A single turn carries every row of the set below to another of its rows. Some are shown first; where does it send the rows asked next?
tato: -12.2; -1.3; -35.4; 17.9; 17.8; 37.5; 5.2; 2.7; -8.0; 22.0; 12.7; 15.2
bolo: 15.1; -32.5; -15.4; 15.9; -34.2; -2.3; -8.6; 11.3; 10.6; -36.8; -27.7; 7.4
kag: 30.4; -12.9; 2.1; -10.0; -23.9; 26.1; -40.8; -8.7; -40.9; 7.7; 8.6; -4.0
digiv: -3.3; 18.4; -32.7; -5.8; 12.0; 5.7; 10.9; -20.7; -28.0; 4.6; -21.1; 23.1
Fega: -0.7; -22.3; 2.2; -25.2; -23.0; -15.0; -7.3; -42.6; 0.2; 15.8; 1.1; 13.0
moz: -9.0; 0.4; -15.1; -21.0; -18.1; 46.0; -34.4; 15.0; 32.3; -4.7; 0.5; 3.7
livi: 45.5; -21.0; -4.7; 15.2; -17.1; 25.3; -24.7; 20.1; 12.1; -28.3; 30.0; 15.2
Datak: -10.2; 4.7; -28.0; -15.3; 9.2; -1.4; 33.7; -0.1; -23.8; -15.9; -1.3; 40.1
Maf: -4.3; -23.7; -9.4; -0.4; 17.7; 12.3; -8.6; 47.9; 5.2; 18.9; 35.3; -0.5
kugi: 26.6; 6.4; 34.7; -14.4; -11.3; -10.8; -3.1; -23.8; -15.1; 7.0; 22.7; 4.5
nira: -6.7; 3.1; -15.9; 26.1; -34.4; -4.2; -35.9; 32.1; -31.1; -25.3; -9.1; 13.5
fis: -22.4; 19.8; -2.5; 21.4; 9.5; -6.2; -28.7; -11.9; -10.8; 28.6; 22.9; 6.8
pimo: -28.6; 20.7; -6.5; -13.5; 4.7; 19.9; -3.7; -2.9; 35.5; 12.2; 2.1; 3.6
dasor: 32.6; -11.5; -25.8; 35.4; 9.4; -4.5; -18.1; -9.0; -11.5; -29.4; -24.5; 1.5
vore: 23.5; 6.4; -13.4; -5.1; 13.6; -17.1; -23.8; -17.2; -47.1; -4.1; -10.5; 14.9
Nilop: 9.3; -19.4; -4.7; 29.1; -6.1; -9.6; -22.0; 3.3; 51.0; -10.3; 10.4; 10.5
lumo: 43.4; -7.2; 13.0; 24.1; -24.7; 16.0; -24.7; -3.1; -29.1; -6.9; 29.1; -1.0
mib: 15.0; -7.2; 6.6; -55.6; -9.4; -10.1; -6.5; 6.4; -35.2; 3.3; 11.2; 7.0
Fikuv: 34.9; -14.0; 21.4; -8.1; -6.9; -27.6; 9.8; 25.7; -9.8; -31.7; 10.8; 10.5
popun: -25.3; 20.6; -3.8; 16.3; 1.2; -35.4; -18.0; -0.6; -12.4; 10.2; 12.6; 32.6
Vuzav: 14.1; -3.8; -12.9; 13.9; -21.4; 8.6; -58.6; 16.7; 14.6; -24.9; -17.3; -2.6
sugis: -4.7; -42.2; -6.7; 3.4; -12.4; 1.3; 7.2; 2.9; 46.3; -8.6; 1.8; 13.2
Kater: 34.9; -22.5; -5.9; -16.8; -2.4; -10.4; -2.8; 41.1; -34.6; -26.9; 15.1; -1.8
mip: -1.0; 28.3; 11.0; -45.9; -10.8; -9.4; -9.9; 5.8; 10.8; -6.8; -3.9; 5.9
lef: -31.7; -21.5; -23.1; -17.7; -7.5; 3.0; 2.4; -15.5; 25.2; 6.0; 10.9; 37.2
dat: 2.7; 20.6; 13.6; 12.1; -20.1; -27.0; -1.9; 6.4; -43.6; -9.8; -5.0; 20.6
Rebeg: -21.7; 2.6; -20.8; 20.5; 14.7; 2.5; 4.9; 27.6; 8.6; 3.7; 34.4; 40.7
zas: -6.7; -13.7; -38.9; -16.1; -32.2; 41.3; -12.8; 20.8; 7.6; -11.9; -17.6; 8.3
puzu: 24.4; -41.0; -14.8; 3.5; -20.1; 21.3; -9.9; 45.1; -4.8; -9.2; 7.3; -18.9
lok: 19.9; -12.3; -11.9; 11.5; -4.2; 48.7; 13.5; 3.6; 2.6; 0.2; 35.8; 34.3

vore -> puzu
fis -> kag
And these:
lok -> mip
mib -> bolo
lumo -> moz

